Each named turn below is shown by a few rows before and after it. Which turns, in which order, take the first row of each later pair to the second? The first pair is answered.
nul (before => after):
[ 2.20 -0.41  1.11 -0.72 -2.99 -2.24  1.09  0.74  3.56  3.59  0.17  0.42
 -1.61  1.47  1.89 -1.00 -2.49  2.34 -0.74  2.42 -1.11 -0.38  0.46 -3.04
  0.71 -0.91] => [ 2.15 -0.38  0.55  0.50 -2.34 -1.41  0.08  0.17  4.24  3.69 -0.98 -0.44
 -1.89  1.58  2.61 -1.39 -1.57  2.57 -0.18  1.60 -1.23 -0.43  1.36 -2.31
  0.73 -1.23]
[ 0.49 -1.65  0.74  2.78 -1.73 -1.28 -0.65  1.16  1.54 -0.90  0.82 -2.16
 -1.42  0.94 -2.20 -0.53 -1.40  0.13  1.35  1.40 -0.50  1.47  1.86  0.42
  1.16 -0.22] => [ 1.73 -0.39 -0.53  3.39  0.15 -1.37 -0.67  1.92 -0.16  0.92 -2.43 -1.96
 -0.88  0.57  0.40 -0.20  0.05  1.38  1.00 -0.12  2.56  1.80 -0.77 -0.45
 -0.50 -0.01]
[-0.27 -0.80 -0.21  0.01  1.32  2.72 -1.97 -1.59  0.44 -0.32  0.16 -0.38
  0.92 -0.44  0.29 -1.86 -0.30 -0.58  0.13  0.85 -1.33  1.29  0.08  1.58
 -0.08 -1.39] => [ 0.44 -0.06 -0.50 -0.71  1.65  1.79 -0.37 -0.57 -1.30  0.15 -0.71  0.66
  1.22 -0.85  0.91 -1.84 -0.40 -0.75 -0.03  0.49  0.52  1.83 -3.10 -0.02
 -1.38 -0.80]
kop (before => after):
[-0.98  0.25 -0.22 -1.74 -0.27  2.67  0.58 -2.81  1.51  0.76  0.16  2.16
 -0.41  1.06  1.00 -1.22  2.44 -1.63  0.12 -0.95 -1.78 -1.20  1.69  2.79
  1.16  0.20] => [ 0.06  0.12  0.07  0.01 -0.56  2.71 -0.26 -3.27  2.21  1.56 -0.29  0.64
 -0.43  0.55  1.35 -1.95  2.33 -0.82  1.02 -0.79 -1.06 -0.38  2.67  3.08
  1.15 -0.64]
[ 0.75  0.42 -0.93 -1.00 -0.57  0.60  0.86 -0.10  0.69  0.76 -0.74  1.82
  0.34  0.12  1.37  0.30  0.26  0.89  0.65 -0.70  1.00 -0.71 -0.60  0.76
 -1.21  0.58] => [ 1.50  0.06 -0.44 -0.38 -0.59  0.01  0.83 -0.26  0.87  0.87 -1.12  1.09
  0.40  0.08  1.49  0.06 -0.03  1.49  0.95 -1.01  1.16 -0.09 -0.20  0.68
 -1.33  0.34]
[ 0.76 -0.34  0.14 -0.92 -3.28 -1.98  2.28 -0.01  0.71 -1.02  0.75  0.49
 -0.94  0.14 -0.43 -0.29 -1.68  2.07  0.95  2.32 -1.96 -0.25 -0.19 -0.14
 -0.55  0.16] => [-0.27 -0.04 -0.36 -2.47 -2.42 -1.17  2.24 -0.12  0.22 -1.53  1.26  1.44
 -0.71  0.03 -0.91  0.06 -0.78  1.34  0.43  1.87 -2.59 -1.75 -0.44  0.16
 -0.38  0.55]
[-1.50 -1.19  0.40 -0.11 -0.43  1.84 -0.59 -1.10  0.48 -0.10  0.85 -0.62
  0.23  0.12 -1.70  0.99  0.38 -1.37  0.39  0.50 -1.61  0.23  0.36  1.05
  1.03 -0.13] => [-1.07 -0.97  0.40  0.34 -0.20  2.03 -1.12 -1.18  0.36  0.39  0.57 -0.90
  0.49 -0.11 -1.26  0.92  0.13 -1.02  0.55  0.27 -1.38  0.31  0.87  1.06
  1.00  0.06]
Fetel (before => after):
[-2.09 -3.45 -0.01  0.72  0.26 -0.91  0.52  0.32 -0.82 -2.68  2.08 -0.95
  0.14  2.02 -1.40 -0.80  0.09 -0.22 -1.24  0.32 -1.66 -0.48  0.92  1.37
 -0.68  1.84] => [-0.72 -2.60 -0.96  2.91  1.95 -0.48 -0.77 -0.05 -0.90  0.14 -0.63 -1.82
 -0.09  1.24  1.38 -1.16  1.44  1.46 -0.69 -1.34  0.53 -0.30  0.93  2.20
 -1.92  1.32]
[ 2.55  0.52  1.64 -2.04 -2.26 -1.19  1.63 -1.64  0.58  0.30  1.87  1.17
  1.52 -2.76  0.30  0.34 -1.65 -0.40  0.98  0.58 -0.27  2.98 -4.43  1.16
  1.34 -2.15] => [ 2.27 -0.71  1.89 -1.07 -1.89 -2.65  1.93  0.46 -0.89 -1.10  0.74  0.04
  0.82 -1.29 -0.57  0.88 -2.12 -0.84  0.51  0.24  1.20  3.68 -5.33 -0.22
  0.74 -0.94]
[-0.08  0.53  0.79 -0.81 -0.21  1.45  0.37 -1.29  0.55  0.53  1.43  0.77
  1.47 -1.97 -0.52 -0.42  0.30 -0.18  1.18  0.21 -0.53  0.39  0.79  0.66
  1.32 -0.52] => [-0.89 -0.95  1.11  0.03 -0.02  0.04  0.65  1.29 -1.21 -1.25  0.94 -0.57
  0.77 -0.66 -2.19  0.27 -0.76 -1.18  0.42  0.42  0.79  0.94 -0.21 -0.61
  0.57  0.97]
[ 0.76 -2.33  0.02  1.51 -0.41 -0.42 -0.36  1.03  0.23 -2.64 -0.29 -1.83
 -1.92 -1.31  1.05  1.19  0.51 -0.69  1.48  1.08  0.06 -0.85 -1.62 -0.71
  0.67  0.72] => [ 1.82 -1.22 -0.79  1.25  0.08  0.76 -1.17 -0.80  1.32 -0.46 -0.69 -1.41
 -1.24 -2.72  2.44  0.78  1.58  0.39  1.81  0.74 -0.11 -1.07 -0.84  0.28
  0.47 -0.08]
Pairs:
Between the rows of a pair lie 2 to 3 turns.
[-1.46 -0.76 -0.24 -0.68  0.29  1.47 -1.03 -0.85  0.09 -1.22  0.86 -0.67
  0.20 -0.39 -0.90  0.76  1.08 -0.46 -0.84 -0.95 -1.55  0.15  0.96  1.70
  0.51  0.15] => [-0.03 -0.95  0.14  1.26 -0.09  1.05 -1.52 -0.95  0.76 -0.45 -0.10 -2.20
 -0.15 -0.99 -0.01  0.13  0.57  0.23  0.43 -0.77 -0.64  1.23  1.66  1.43
  0.37 -0.63]  kop kop
[-1.80  2.71 -0.93 -2.72 -0.47 -0.59  0.17  0.00  0.65  2.02  0.42  2.28
 -0.99  0.68  2.39 -0.32  0.27  0.88 -0.92 -0.44  0.04 -1.43 -1.04 -0.10
  0.42  1.29] => [-2.18  2.06 -1.02 -1.56 -0.19 -1.46  0.35  1.54 -0.85  1.22 -0.69  1.46
 -1.76  1.51  1.83  0.18 -0.12  0.47 -1.19 -0.98  1.32 -0.89 -1.97 -0.96
 -0.25  2.37]  Fetel Fetel
[ 2.37  0.07 -2.35  0.04 -1.57 -2.67 -1.65  1.12  0.49  1.25 -1.71  0.57
  1.94  1.23  1.58 -0.75 -2.18  0.76  0.35  1.66  0.08  1.73 -0.10 -1.78
 -0.54  0.23] => [ 1.24 -0.35 -3.17  0.62 -0.34 -0.88 -3.36  0.04  1.65  1.25 -2.03 -0.03
  0.96  2.15  1.72 -0.74 -0.56  0.99 -0.04  0.16 -1.02  1.22  2.45 -0.23
 -0.12 -0.22]  nul kop nul
[ 0.79  0.05  0.34  0.75 -0.06 -0.72 -0.37  0.18 -0.50  0.25 -0.87 -1.66
  0.79  0.57 -0.21 -0.72 -2.30  0.02  2.06  1.23  0.72  1.88 -2.30 -1.55
 -2.51 -0.66] => [ 0.25  1.42 -0.35 -0.18  1.41  0.79 -0.51  0.00 -1.08  0.84 -1.34 -0.32
  1.02  0.65  0.63 -0.24 -0.46  0.01  1.13 -0.05  0.86  0.23 -3.52 -0.78
 -2.84 -0.03]  kop kop Fetel
[-0.51  0.18 -0.44  1.69  1.48  0.14 -1.04 -1.81  1.28  0.54 -1.49 -0.87
 -0.48  1.75  1.69  0.17  1.96  1.25 -1.59 -2.11 -0.25 -1.20  1.11 -0.03
 -0.21  0.08] => [-1.56 -0.63  0.11  1.10  1.33 -0.70 -0.55  0.28 -0.31 -1.16 -1.48 -0.98
 -0.93  2.40  0.75  0.90  1.06  0.45 -2.34 -2.14  0.15 -1.30  0.01 -1.05
 -0.37  1.07]  Fetel Fetel nul
[-0.86  0.45 -1.38 -1.92  1.46  0.77  0.59 -0.63 -1.26  2.13  0.10  1.12
  0.53 -0.10 -0.35 -0.66  0.13  1.30 -0.18 -2.98 -0.85 -1.90 -0.69 -0.46
 -0.37 -0.44] => [ 0.81  0.17 -1.42  0.71  0.86 -0.39 -0.26 -0.29 -0.17  3.27 -1.05 -0.31
  0.22 -0.59  0.43 -1.19 -0.16  2.06  1.18 -2.58  0.61 -0.61 -0.01 -0.46
 -0.71 -1.52]  kop kop
[-1.80 -2.56  0.22  0.41  0.66 -0.50  1.00  1.09 -2.30 -2.50  1.24 -1.20
 -1.04  1.70 -2.40  0.91 -0.19 -2.33 -0.98 -0.42 -0.36 -0.50 -0.67 -0.90
  0.21  1.50] => [ 0.04  0.19 -0.04 -2.00  0.96  0.02  2.49  0.73 -3.17  0.01  0.04  1.35
  0.75 -0.14  0.09  0.75  0.65 -1.52 -1.01 -0.15  1.64 -1.41 -4.08 -1.61
 -0.84  0.71]  nul Fetel nul
[ 1.41  1.02  1.27 -1.71 -2.81 -0.93  2.10  0.95  0.27 -1.64  2.94  0.08
  0.29 -1.58  0.37 -1.21 -1.27 -2.75  1.08  2.69 -3.22 -0.29 -0.03 -1.63
  1.02 -0.31] => [ 3.72  2.48 -0.39  1.26  0.32 -0.09 -0.02  0.42  0.63  2.32 -1.14 -1.16
  0.12 -2.59  4.54 -1.84  0.87 -0.30  1.94  0.30 -0.07 -0.02 -0.55 -0.86
 -0.66 -1.07]  Fetel Fetel
[-1.11 -0.47 -0.38  2.12 -0.28 -1.93 -0.41  2.49  0.19 -2.70  2.66 -0.20
 -1.29 -0.95 -0.85 -0.27 -2.79  0.45  1.55  3.56  2.44  1.79  0.18 -0.58
  1.90  0.12] => [-0.21  0.91 -1.50  2.64  0.38  0.39 -2.44 -0.71  2.49 -0.20  2.30 -0.40
 -0.93 -1.90  0.99 -0.70 -0.96  2.09  1.89  2.80  1.50  0.83  2.19  1.81
  2.13 -1.56]  nul Fetel
[ 1.00  1.14  0.25  0.87  0.53 -0.37  0.88  0.57 -0.32  1.23 -2.24  0.89
 -0.79  0.71  2.46 -0.78  0.17  1.10 -0.42 -0.21  1.26  0.29  0.04 -0.77
  0.25 -0.49] => [ 0.22 -0.76  1.30  1.27 -1.41 -1.38  0.99  0.76  0.16 -0.48 -0.37 -0.21
 -1.77  1.67  0.47 -0.92 -0.82 -0.53 -0.08  1.03 -0.15  0.87  2.30 -0.53
  1.19  0.06]  nul Fetel nul
[ 1.13  0.67  0.97  0.38 -1.54 -2.32  0.93  0.33  2.74  0.75 -0.20  0.48
 -0.10  0.58  0.31 -1.94 -1.75  1.49  0.26  1.97 -0.05  0.17  0.73 -1.49
  0.60 -0.61] => [ 1.26  1.73  0.17  0.27 -0.04 -1.28  0.59  0.29  2.27  2.12 -1.30  1.04
  0.06  0.20  1.80 -1.91 -0.64  2.35 -0.09  0.87  0.74 -0.33  0.01 -1.41
 -0.30 -0.54]  kop Fetel Fetel
[ 1.73 -0.88  1.77 -0.92 -3.73  0.54 -0.34 -3.71  3.19  1.71  0.76  2.13
  0.77 -3.07  0.55 -2.93  0.00 -1.54  3.32  2.60 -1.65  2.29  0.74  0.43
  0.86 -1.99] => [ 0.14 -2.67  1.31  1.35 -2.15  1.37 -2.56 -3.56  3.65  0.72 -0.55 -0.51
 -1.02 -1.01  0.12 -3.00  1.19 -0.91  3.00  0.75 -1.90  2.51  3.55  1.73
  1.57 -1.23]  Fetel nul Fetel
[-0.44 -0.86 -1.97 -1.06  2.07  0.84 -0.32  0.66  2.24  2.32 -1.30  2.15
  1.52 -0.45 -0.77  0.49  0.39 -1.04 -1.94  0.04 -1.33 -2.64  2.31 -0.83
 -0.44 -1.24] => [-0.57 -0.82 -1.74 -1.11  1.56  0.77  0.02  0.95  2.21  2.30 -0.47  2.49
  1.96 -0.56 -1.30  0.41 -0.06 -1.72 -2.01  0.71 -1.70 -2.63  2.20 -1.28
  0.12 -0.98]  nul nul
[-0.93 -0.42 -1.38 -0.94  4.35  2.13 -1.12 -0.16 -2.59 -0.13 -1.25  0.19
 -0.32  1.15 -0.95  1.49  0.86  0.35 -2.01 -2.81  0.65  0.35 -1.67  1.10
  0.37  1.02] => [ 2.60  0.19 -0.29  1.83  2.26  0.93 -2.20 -1.54  0.89  1.91 -1.70 -1.65
 -0.41 -0.54  1.21 -0.41 -0.37  2.54  0.50 -1.16  1.20  2.77  1.29  1.36
  0.68 -1.25]  Fetel kop kop
[-0.75  3.15 -1.46 -4.64  1.72  1.19 -0.30 -0.09  0.90 -0.22  0.08  1.52
  1.06 -0.01  1.00  1.71  0.76  0.15 -1.45 -0.90  0.48 -2.96 -0.27 -0.06
  1.23 -0.88] => [-0.76  2.11 -1.43 -2.33  2.84 -0.45 -0.42  1.80 -0.52 -0.76 -2.40 -0.27
 -0.17  1.17  1.08  2.00  0.85  0.27 -1.37 -1.93  2.70 -2.06 -1.54 -1.06
  0.50  0.17]  Fetel Fetel
[ 1.73 -0.09  1.34  3.72 -0.64 -0.24 -1.35 -0.94  2.83  0.34  0.98 -2.43
 -1.40 -1.44  1.57 -0.19 -0.12  1.91  2.56  1.44 -0.82  2.48  3.11  0.87
 -0.58 -1.98] => [ 2.24  1.34  0.63  3.79  1.15 -1.06 -0.04  0.62  0.09  1.33 -1.87 -1.44
 -1.14 -1.54  3.91  0.59  0.63  2.42  1.76 -0.22  2.18  1.79 -1.13 -0.65
 -2.70 -0.93]  Fetel nul
[ 1.53  0.83  2.39  2.68 -2.57 -2.18 -0.33 -0.90  3.48  1.61 -0.86 -1.68
 -1.82  0.64  1.77 -1.51 -2.41  3.80 -0.10 -0.12 -0.83  1.58  3.33 -0.04
  1.50 -1.31] => [ 0.33 -0.25  1.93  3.07 -1.25 -3.71  0.42  2.22  0.39 -0.19 -2.24 -2.09
 -2.71  2.58  1.05 -0.52 -2.61  2.79 -1.26 -0.96  1.22  1.48  1.06 -2.25
  0.26  0.93]  Fetel kop Fetel
[-0.88  1.32 -1.19 -2.73  0.79  1.27  0.27 -0.68 -0.20  2.57 -0.17  2.79
  0.76  1.79  1.32 -0.90  0.54  2.05 -2.85 -1.31 -0.34 -2.92 -1.49 -1.43
 -1.77  1.22] => [-2.77 -0.30 -0.93 -2.06  0.03  1.83 -0.84 -1.67  1.33  1.03  1.40  1.28
  0.20  2.42 -0.10 -1.04  0.25  1.34 -2.63 -0.77 -2.79 -2.97  2.28  0.12
 -0.41  0.64]  Fetel nul
[-1.00  0.39 -1.45 -1.44 -2.84 -1.44  1.02 -1.47 -0.63  0.79  1.29  3.24
 -0.53 -0.93 -0.02 -2.58 -1.12  1.14  0.04  0.59 -0.98 -2.75  0.24 -2.30
  2.08  0.09] => [-1.00  0.05 -2.62  0.40  0.13 -1.12 -0.20 -0.63 -2.58  1.64 -1.81  2.30
 -1.64 -0.65  1.58 -1.78  0.69  1.73 -0.60 -1.81  1.33 -2.76 -1.43 -2.31
  0.24  0.84]  Fetel kop Fetel
[-0.05 -0.66 -0.91  2.32  3.32  0.77 -2.51 -0.40 -2.09 -0.28 -2.27 -2.16
  0.31  0.04  1.18  0.85  1.66 -0.96 -0.01 -1.03  0.86 -0.24 -0.23  0.03
  0.08  1.18] => [ 1.46  0.53  0.17  1.81  1.07  1.54 -3.13 -3.14  1.02  1.22  0.02 -1.66
  1.46 -1.69  1.59 -0.16  0.89 -0.64  1.50  0.95 -1.07  0.07  2.03  1.48
  0.87 -1.05]  Fetel kop
[ 0.04  1.18 -1.49 -2.56  1.49  2.71  1.21 -0.58 -1.63 -0.71  1.59  2.71
  0.46 -1.34  0.85  0.72 -1.22 -2.18  0.35  0.26 -0.10 -2.07 -3.41 -0.61
  1.66 -3.00] => [ 0.40 -0.09 -1.81  0.80  1.35  3.81 -1.49 -2.15  1.73  0.17  0.91 -0.36
 -0.42 -1.41  1.41 -0.18 -0.56 -1.00  1.55  0.13 -0.85 -0.68  0.91  1.60
  2.75 -4.55]  nul kop
[-1.74 -1.14 -1.08 -0.01 -0.34  0.30 -1.43 -0.18  0.24 -0.57  0.33  0.10
 -0.40  1.36 -0.36  0.64  0.56 -0.72 -1.04 -0.74 -1.33 -0.97  0.66  0.65
  0.74  0.53] => [-0.55 -0.65 -1.50  1.68  0.44  0.49 -1.99 -0.35  1.08  0.49 -0.80 -0.67
 -0.50  0.92  1.01  0.32  0.81  0.18 -0.51 -0.75 -0.55  0.01  0.86  0.81
  0.43  0.03]  Fetel Fetel kop
[-1.36 -0.17 -1.10  0.00  0.77 -0.22 -2.94 -2.34  0.47 -1.19 -0.38 -2.67
  0.59 -1.44 -0.33  2.10  2.33 -1.11 -1.47 -1.55 -1.60 -0.70  0.18  1.14
  1.02  1.39] => [-1.44 -1.12 -0.32  1.12  0.13 -1.47 -2.53 -1.18  0.82 -2.05 -0.27 -3.42
  0.39 -1.03 -1.49  1.99  0.90 -1.33 -0.70 -0.75 -1.13  0.29  0.52  0.52
  1.50  1.74]  kop Fetel Fetel
[ 1.15 -0.46  0.43  3.17  3.63  0.34 -1.74  3.26 -0.99  2.13 -2.57 -3.20
 -0.40 -1.91  1.92  2.26  2.89  0.59  2.47 -1.61  2.49  3.25 -0.34  0.96
 -0.62 -0.75] => [ 2.13  2.95  0.65 -1.99  1.87  1.53  0.87  0.67 -0.37  4.13  0.66  1.97
  2.88 -4.62  2.69  1.85  2.96  0.63  2.28 -0.28  0.57  0.81 -2.31  1.17
  0.05 -1.90]  Fetel nul
[ 0.68 -0.48 -3.29  0.65  2.93 -1.08 -1.89  0.91 -2.08  0.30 -1.09  0.56
 -1.54  1.49  0.94 -0.60  1.70  3.00  0.10 -1.33  3.16  0.11 -3.07 -0.40
 -0.43  0.98] => [ 2.03  1.74 -2.00 -3.19 -1.07 -1.16 -0.02 -1.31  0.02  1.16  2.44  3.54
  1.12 -1.03  0.45 -1.54  0.04  2.79  1.28  1.75  0.81 -0.24 -3.38 -0.45
  1.00 -0.66]  Fetel kop nul
[ 0.68  2.67 -1.58 -1.04 -1.49  3.10  0.75 -0.87  0.10  0.28  3.26  1.90
 -0.58 -0.24  1.05  1.19 -0.12  0.67  1.42 -2.23 -1.43 -2.01 -2.14  0.63
 -1.31  0.60] => [ 0.00  0.25 -1.51  2.28 -1.30  2.76 -1.08 -0.33  1.70 -0.92  2.64 -1.74
 -2.38  0.89  0.28  1.19  0.29  1.21  1.58 -2.63 -2.00 -0.51  1.03  1.44
 -0.70  0.34]  Fetel nul kop
[-0.99 -0.46  0.63 -1.50 -0.52  0.73 -0.59 -1.10  0.60 -1.54  1.76  0.44
  0.11  0.56 -2.50  0.30 -0.58 -1.62 -0.72  0.22 -2.77  0.02  2.16  1.15
  0.65 -0.34] => [ 1.62 -0.45  0.09  2.61  0.58 -0.91 -1.97 -0.18  0.88  0.80 -2.36 -2.03
 -0.71  0.36  0.37 -0.29 -0.49  0.97  0.28 -0.98  0.85  2.08  1.90  0.52
 -0.99 -0.88]  Fetel Fetel kop
[ 2.29 -1.06  0.36  1.38 -0.55  0.04  0.66 -2.16  1.32  1.97 -0.55 -0.35
  3.59 -2.59  1.56 -1.19  0.26  1.81  0.67  0.11 -0.10  3.12  0.61  0.40
  0.61 -2.18] => [ 0.85 -3.41  1.14  2.43 -0.64 -2.24  1.47  1.15 -0.87 -1.11 -0.94 -1.82
  2.05 -0.54 -0.69 -0.35 -0.70  0.11 -0.18  0.19  0.69  3.73 -0.95 -1.53
  0.30  0.30]  Fetel Fetel
[ 1.82 -0.97  1.16  2.40 -0.86 -2.34  0.87  1.50 -1.05 -1.35 -0.95 -2.84
 -0.11 -0.54 -0.96 -0.15 -1.46 -1.04  1.88  1.60  1.82  2.70 -0.29 -0.60
 -0.61 -0.13] => [ 1.77  0.63  1.42 -0.29 -2.41 -0.02  1.20 -1.31  1.02 -0.11  1.84 -0.46
  1.53 -1.66 -0.91 -0.85 -1.60 -1.11  2.42  2.68 -1.05  1.48  1.11  0.78
  0.69 -1.48]  Fetel Fetel
[-0.01 -2.21 -1.85  1.72  2.60  2.17 -3.24 -1.80  0.98  1.04 -2.77 -1.84
 -0.40 -0.48  0.95 -0.14  2.80  0.87 -0.02 -2.31  0.38  1.61  0.76  3.53
 -0.37 -1.36] => [ 1.34  1.22 -0.27 -3.97 -0.31 -0.08  1.97 -1.40 -0.92  1.18  0.22  3.76
  2.76 -2.55  0.16  0.07  0.44 -0.97 -0.51  0.35  0.61  0.27 -4.60  1.13
 -0.73 -1.14]  nul Fetel Fetel
[ 0.09  0.34  2.19  0.14 -1.67  0.25  0.07  0.17  2.92 -0.79  2.47  0.01
 -0.45 -1.20  0.14  0.42 -1.80  2.23  0.92  0.26  0.05  1.22  2.47  0.49
  0.87 -3.41] => [ 0.66  1.23  2.83 -1.00 -2.10 -1.03  1.84  1.32  1.35 -1.18  2.93  1.54
  0.25 -1.41  0.36  1.12 -2.70  1.83  0.58  0.63  1.20  0.75 -0.56 -1.01
  0.56 -2.60]  nul nul
[-0.37  0.69 -0.71  0.95  2.98  3.04 -1.08 -2.40  1.22 -0.14  0.14  1.32
 -2.33 -0.99  1.28 -1.09  1.20  1.80 -2.64 -0.75 -0.11 -2.90  0.29  0.45
  0.33 -1.75] => [-1.34  0.15  0.16 -0.38  1.33  2.67  0.10 -2.32  1.33 -1.50  2.27  1.32
 -1.79 -0.65 -0.51 -1.17  0.15  0.59 -2.62  0.83 -1.95 -3.23  1.21  0.04
  1.53 -1.69]  nul nul
